In the rows, zero is written as 128.
The rows of R fall into a few groups, and each row is roughly a mix of its group's hidden directions.
R, 148 rows:
[[126  79 157 139 108 128 148 151 136 107]
 [148 130 120 156 101 119  90 116 119 168]
 [145  96 139 174 107 108 148 120 108 135]
 [148 135  81 161 142 102 143 122 138 112]
 [127 137 111 145 156 123 114 107 104 178]
 [132 102 114 137 134 110  75 106 140 106]
 [103 156 105 119 125 112 114 180 133 118]
 [ 83 141 141 141 109 132 151 120 157 158]
 [135 171 134 151 130 150 176 130 126 130]
 [115  98 152 130 106 131 152 133 174 109]
 [133 136 126 145 157 147 112  92  99 164]
 [117 161  96 108 105 136 112 159 123 100]
 [135 131 134 102 145 111 185 137 116 108]
 [106 138  99 114  89 134 111 129 120  86]
 [111 156 121 108 137 104 107 111 128 176]
 [147 167 145 175 140 108 139 139 129 123]
 [108  81 110  91 110 133 109 131 115 135]
 [ 92 115 145 146 104 133 119 112 171 108]
 [ 99 157  93  97 136 114 131 130 117  96]
 [ 81 126 162 102  98 123 135 115 122 131]
 [118 116 154  98 119  92 134 128  83 129]
 [136 128 119 168 131 129 129  92 115  83]
 [119 114 155 160 104 136 128 103  93 153]
 [158 155 100 130 128 120  83 125 108 109]
 [112 117  99 172 134 100 134 100 147 116]
 [150 103 128 135 165 165 106 141 107 142]
 [155 160 163 138 120 155 114 122 151 153]
 [156 126 133 172 136 126 127 141 150  86]
 [ 82 112 143 125  93 113 140 113 123 100]
 [152 106 144 127 111 135 116 150 181 117]
 [ 82 165 142 130 136 124 164 115 131 122]
 [ 95 137 136  95 171 111 150 123 131 147]
 [118 156 155 118 113 137 134  82 100 143]
 [131 135 124 103 136 153 168 172 143 119]
 [120 126 146 102  94  99 106 160 117 153]
 [137 123 150 149 143 124 178  90 133 134]
 [107 131 121 131  96 180 111 120 113 149]
 [135 107 136 111 108 143 133 154 100  80]
 [ 90 138 125 138 164 147 126  88 120 145]
 [110 140 130 134  91 146 148 173 102 125]
 [167 107 139 135 114  94 112 141  91 126]
 [187 132 111 136 142 126 103 150 122 134]
 [129 100 116 106 115 164  97  93 115 119]
 [ 91 145 125 111  92 143  91 133 118 144]
 [148 112 106 182 142 116 134 125 154 115]
 [148 170 107 123 114 123  87 119 130 153]
 [120 156 129 146 132 127 189 144 120 132]
 [126  84 155 138 133 136 149 131  84 128]
 [132 159 112 121  93 169 158 139 124 131]
 [140 159 146 111 107 110 153 111  85 124]
 [107 137 124 138 129 137 155 103 110 181]
 [ 93 122 141 139 122  87 133 103 163 115]
 [156 107 129 173 120 110 100 117 121 154]
 [120  93 160 131 115 133 131 113 178 133]
 [133 115 153 117 178 108 133 124 111 162]
 [ 85 159 108 101 122 155 110 121 116 131]
 [141 133 106 114 167 100 159 141 159 129]
 [119 151  97 132 110 168 133 160 143 106]
 [117 104 123 153 112 128 148 141 183 124]
 [149 167 141 123 139 120 103 160 130  92]
 [ 87 131 113 127 132 147 103 115  86 148]
 [ 90 137 161 101 107  96 130 111 133 135]
 [153 123 109 131 137 122 175 160  99 122]
 [134 126 119 146 141  94  94 102 111 165]
 [ 99 147 142  83 126 129 125 130  87 138]
 [128  94 169 118 121 117 105 131  90 142]
 [152  97 112 133 111 162 165 121 120 149]
 [158 136 115 126 134 170 138 144  95 157]
 [144 176 145 123 155 136 117 108 128  95]
 [118 121 145 121 111 154 161 137 145  80]
 [141  98 122 100 114 133 175 117 152 144]
 [111 128 108 113 109  89  94 138 163 133]
 [116 178 167 145 128 113 127 146 135 144]
 [153 101 148 132 137 142 122 137  80 157]
 [126 118 165 161 119 130 124  82 120 148]
 [125 106 160 126 128  75 100 122 132 120]
 [ 98 126 142 108 134  94 169 114 103 131]
 [156 107 131 126 111 148  81 120 152 147]
 [101 112 150 109  98 107 137 130 118  84]
 [153 111 102 110  93 134 110 146 159 151]
 [129  91 117 116 104 166 112 133 162 142]
 [162 172 117 108 145 127 152 145 146 141]
 [136  88 116 136 122 129 122 177 149 107]
 [157 150 185 131 141 114 123 125 119 144]
 [170 150  94 152 134 128 139 130 120 160]
 [ 97 139 114 130 117 118 172 154 104 106]
 [ 87 151 101 124 130 122 132 140  97 161]
 [ 81 115 154 104 128 123 131 101 127 156]
 [ 87 102 156 126 115  95 152 114 124 136]
 [111 125 130  85 126  80 104 129 140 140]
 [108 136 130 124 151 147 114  91 164 160]
 [123 164  90 121 124 153 134 159 153 115]
 [119 108 105  98 156 131 149 171 129 112]
 [145 146 104 158 111 166 141 130 163 137]
 [134  92 116 137 116 128 159 157  98  99]
 [123 128 144 115 169 134 154  98  92 144]
 [137 141 132 156 114 146 144  72 111 131]
 [125 102 121 116 139 128  97  80 154 109]
 [114  93 123 149  97 168 117 120 104 126]
 [174 130 127 134 128 149  79 117 136 118]
 [146 161  95 122 132 146 106 127 114 169]
 [106 138 121 110 159 133 114 102 121 177]
 [115 116 139  92 153 133 170 137 160 133]
 [156 111  91 111 131 143 133 145 172 126]
 [115 112 147 119 134  85 125 124 111 175]
 [113 166 114 132 111 110 162 112 164 132]
 [ 79 165 143 123 131 128 128 111 104 110]
 [159 131 101 150 122  87  96 144 130 135]
 [132 172 136 126 139 112  94 161 115 107]
 [122 111 129 134 100  90 119 113  81 137]
 [ 96 136 112 161 137 126 149 101  89 124]
 [ 97 132 123  69 137 138 117 118 135 110]
 [114 103 109 124 112 135 134  93 137 177]
 [117 159 130 134 131 107 140 104  74 133]
 [113 136 151 167 134 103 116 100  96 114]
 [139 154 109  95 151 129 138 151 147  89]
 [148 140 124 109 138 171 166 100 125 115]
 [138  91  94 127 113 126 102 148 162 139]
 [171 107 155 148 138 158 151 129 143 120]
 [162 146 103 138 148 154 165 141 118 147]
 [126 160 160 124 155 104 170 129 124 124]
 [119 145 124  98 150 118 131 172  98 104]
 [121  75 119 113 120 137 165 130 147 142]
 [105 119 165 122  90 168 135 131 130 117]
 [112 103 123 143 121 118  80 100 103 111]
 [164 119 132 110 129 165 124 103 165 138]
 [144 116 104  95 142 110 165 146 157 138]
 [134  84 130 146 124 149 126 140 175 118]
 [125  91 114 113 119 133 177 108 134 150]
 [144 121 129 119  96 160 151 152  92 106]
 [123 101 109 150  97 158  88 140 118 131]
 [109 156 113 126 144  98 122 102 106 167]
 [132  91 152 126  88 135 125 122 163 148]
 [151 135 152 158 143  81 111 149 125 132]
 [101 177 140 114 131 159 146 108 133 118]
 [121 137 103 152 167 147  98 119 161 131]
 [151 100 144 175 130 143 127 101 151 133]
 [117  90  97 150 109 131 167 128 115 140]
 [108 113 118 116 136 173 156  91 122 136]
 [ 94 139 101 108 146  96 122 128 124 166]
 [ 89 123 148 130 115 134 109  94 111 165]
 [164  96 168 148 135 121 138 125 127 154]
 [157 112 155 155 125 156 165 150 123 131]
 [147 101 132 158 122 146 141  80 144 141]
 [142 159 115  98 142 145 127 136  99 169]
 [123 117 136 148  76 142  89 124 138 121]
 [102 125 101 112 130 176 104 121 107 142]
 [108 162 139 101 135 103 158 122 163 127]]

In each list below, one row fits none of the groups, and each other row fits one group, some only roughly. Which row is it?
    Q204: [106 100 134 153  91  96 108 108 135 119]
    Q474: [137 114 163 121 108 122 151 152 111 171]
    Q944: [120 128 139 171 104 145 165 148 106 116]
    Q300: [172 119 129 128 144 101 123 162 118 159]
    Q495: [ 89 134  93 116  98 152 116 143 106 129]
    Q34: [169 124 129 151 121 112 128 163  94 146]
    Q203: [175 123 123 123 118 145 115 146  84 140]
    Q372: [ 99 111  91 110 135 133 114 160  98 143]
    Q823: [136 120 101 109 118 127  86  89 151 139]
    Q532: [130 114 162 138  98  95 135 147  95 110]
    Q593: [ 95 109 173 134 146 138 152 128 109 109]
    Q885: [109 158 118 110 121 183 135 130 146 140]
    Q782: [101 142 108  84 136  89 125 139 125 146]

Q823
    Q56: [114 108 130 139 125 107 170 117  85 108]
    Q743: [129 135 106 114 129 169 117 140  81 148]
    Q842: [ 89 121 108 127  96 137 115 150 115  92]
    Q954: [139 118 155 132  94 166 116 151 158 141]
    Q961: [133 146 130 142 129 135 102 108 136 187]
    Q2: [ 91 121 145 151 122 137 148  84 121 105]
    Q812: [145 110 149 177 111 148 154 128 133 108]
    Q414: [118 155 141  89 112 146 101 147  96 124]
    Q70: [150 130 159 146 104  99 119 160 138  99]
    Q942: [113 135 122  82 124 165  95 115 120 116]
    Q330: [109 101 105  99 150 157 123 144 156 147]

Q842
    Q948: [128 159 126 131 130 171 158 111  97 112]
    Q459: [134 161 144 146 128 132 111 118  77 105]
    Q755: [ 75 123 133 139 108 145 165 129 122 114]
    Q839: [160 125 124 163 111 120 110 114 109  87]
    Q243: [ 79 125 125 120 128 154 151 131 123 167]
    Q886: [163 144 126 101 172 122 135 153 146 117]
    Q682: [108 148 144 123 140 140  99 118 170  93]
    Q273: [161 126 150 136 123 117 106 125 132 182]
    Q790: [102 143 167 159 121 119 141 112 104 155]
    Q526: [142 133 119 147  94 160  97 148 108 101]

Q682
    Q176: [126 113 129 154 120  74 118 101 139 106]
    Q447: [151 124 140 145 158  87 136 133 164 109]
    Q473: [ 96 126 122 142 109  75 109 116 110 123]
    Q829: [120 105 116 142 160 119 140 174 117  98]
    Q79: [136 135 114 125 143 117  81 167 155 137]
    Q977: [112 146 104 119 125 136  92  93 145  94]
    Q214: [105 133 135 140 121 108 111  69 145 131]
    Q784: [161 122 113 134 100 168 133 139 143 162]
    Q327: [153 127 112 162 142 138  98  97 160 133]
    Q174: [121 148 118 101 119 178 101 145 147 129]
    Q111: [118 146 121  97 113 173 139 120  91 126]

Q214
    Q245: [173 115 163 141 122 166 119 133 122 127]
    Q276: [142  91 143 165 129 124 133 103 164 136]
    Q45: [135 118 111 169 117  93 165 112 115 130]
    Q170: [ 76 147 101 133 135 149 140 103 117 123]
    Q966: [103 128 102 126 155  98 145 119 152  91]
    Q621: [109 165 142 112 176 123 131 103 136 128]
    Q606: [135 144 120 167 125 141 162 120  86 113]
    Q76: [136 141 131 155 161 135 153 111 158 164]
    Q705: [128  77 135 144 155 138 108  97 133 118]
    Q151: [134  94 118  78 126 123 102 141 152 137]
    Q131: [106 126 133  82 143 145 162 101 118 142]
    Q268: [150 144 129 147 118 182 137 154 110 125]
    Q861: [108 119 135 145 139 104 145 113 181 149]

Q705
    Q663: [162 114 165 154 127 152 116 106 105 125]
    Q314: [ 79 142 122 110 108 102 128  94 129 140]
    Q166: [172 109 141 139 136  91 109 121 142 152]
    Q789: [ 93 112 146 155 121 142 147  82 125 129]
    Q788: [132 175 137 157 161 113 146 145 126 141]
    Q757: [175 115 109 141 147 117 135 144 105  95]
    Q973: [138 156 115 128 150 145 104 154 125  82]
    Q698: [127 100 139 145 119  73 133 155 135 139]
    Q630: [149 120 138 115 146 106 182 152 134 139]
    Q740: [106 127 109 107 120 160 143  98  92 151]

Q788
    Q760: [ 82 174 155 131 127 125 124 115 136 128]
    Q37: [155 130  91 130 133 142  84 132 149 103]
    Q504: [126 143 143  97 139 152 103 129  95 166]
    Q807: [111 117 134 103 123  79 146 148 104 148]
    Q795: [167 150 134 127 167 126 137 145 160 144]
    Q321: [140 162  91 149 135 118 111  95 120 150]
    Q346: [119 150 111 141 119 119  83 158  98 115]
    Q924: [ 98 136  96 130 112 144  85 112 153 127]
    Q685: [150 141 120 109 132  93 107 149  87 145]
    Q239: [ 84 107 128 134 105 128 156 109  96 115]
    Q9: [115 121 167 117 138  95 135 130 167 102]
    Q398: [148 169 138 124 119 164  90 141 124 127]
    Q216: [151 156 146 148 126 131 109 159 168 113]
    Q590: [101 111 130 125  99 152 131 102 163 158]

Q216
    Q650: [ 97 115 130 122 109 152 128  80 153 144]
    Q81: [172 151 157 153 140 118 151 142 135 145]
    Q549: [ 87 115 147 117 145  98  97 105 143 123]
    Q135: [ 93 108 140 122 127 103 166 114 146  98]
    Q266: [150 148 114 112 137 176 137 164 139 132]
    Q510: [133 118 170 166 126  99 119 105 120 148]
    Q11: [125 119 138 127 139 125 140 142 167  72]
    Q718: [108 135 156 113 121 125 162 143  80 137]
    Q624: [135  95 135 144 111 124 127 117 177 160]
    Q60: [126 147  79 141 132 137 150 116 110 164]
    Q241: [ 91 124 132 127 149 138 120 119 175  97]
    Q609: [154  84 105 113 119 117 141 146 128  94]
    Q518: [167 136 150 142 141 126 168 130 154 150]
    Q36: [131 153 131 154 129 165  91 115 114 100]
    Q189: [118 150 108 112 118 121 126  88 113 173]

Q609
    Q648: [132 153 120  93 139 100 157 143 127  91]
    Q546: [188 139 137 137 138 118 140 157 139 124]
    Q834: [175 118 122 142 145  84 117 133 110 135]
    Q629: [174 151 144 122 141 139 137 150 154 157]
    Q387: [132 138 144 176 141  96 157 117 143 141]
    Q42: [115 133 156 102 121 147 131 155  88  99]
    Q558: [124 113  70 103 135 129 140 148 111 143]
    Q152: [156 129 106 136 151 118 174 133 129  94]
    Q808: [131 144  99 157 131 105  97 160 104 115]
    Q566: [137 146 150 143 118  99 124  87 159 152]
    Q770: [ 78 120 135 125 140 125 154 140 145  91]
    Q773: [131 126  94 106 175 138 153 146 147 127]
    Q986: [122 101 137 174 122 136 161 112 151 110]

Q770
    Q352: [ 99 116 131 117  93 125 126 156 174 132]
    Q647: [147  83 122 140  92 116 158 143 119 125]
    Q467: [120 144  90 151 144 138  83 118 135 149]
    Q857: [115 125 127  92 168 155 156 111 145 133]
    Q370: [172 142 108 130 102 120 103 148 145 103]
    Q580: [148 153  78 133 149 150 122 136 123 104]
    Q971: [107 111 141 116 164 145 156  95 128 154]
    Q8: [140 117  86 157 151 152 127 134 147  98]
    Q439: [167 108 178 124 119 146 136 143 127 139]
    Q397: [124 100 152 162 113 145 153 140 163 139]
    Q668: [126 158 133 121  95 148 124 100 165 104]
    Q525: [172 109 133 118 133 114 111 167 149 148]

Q668
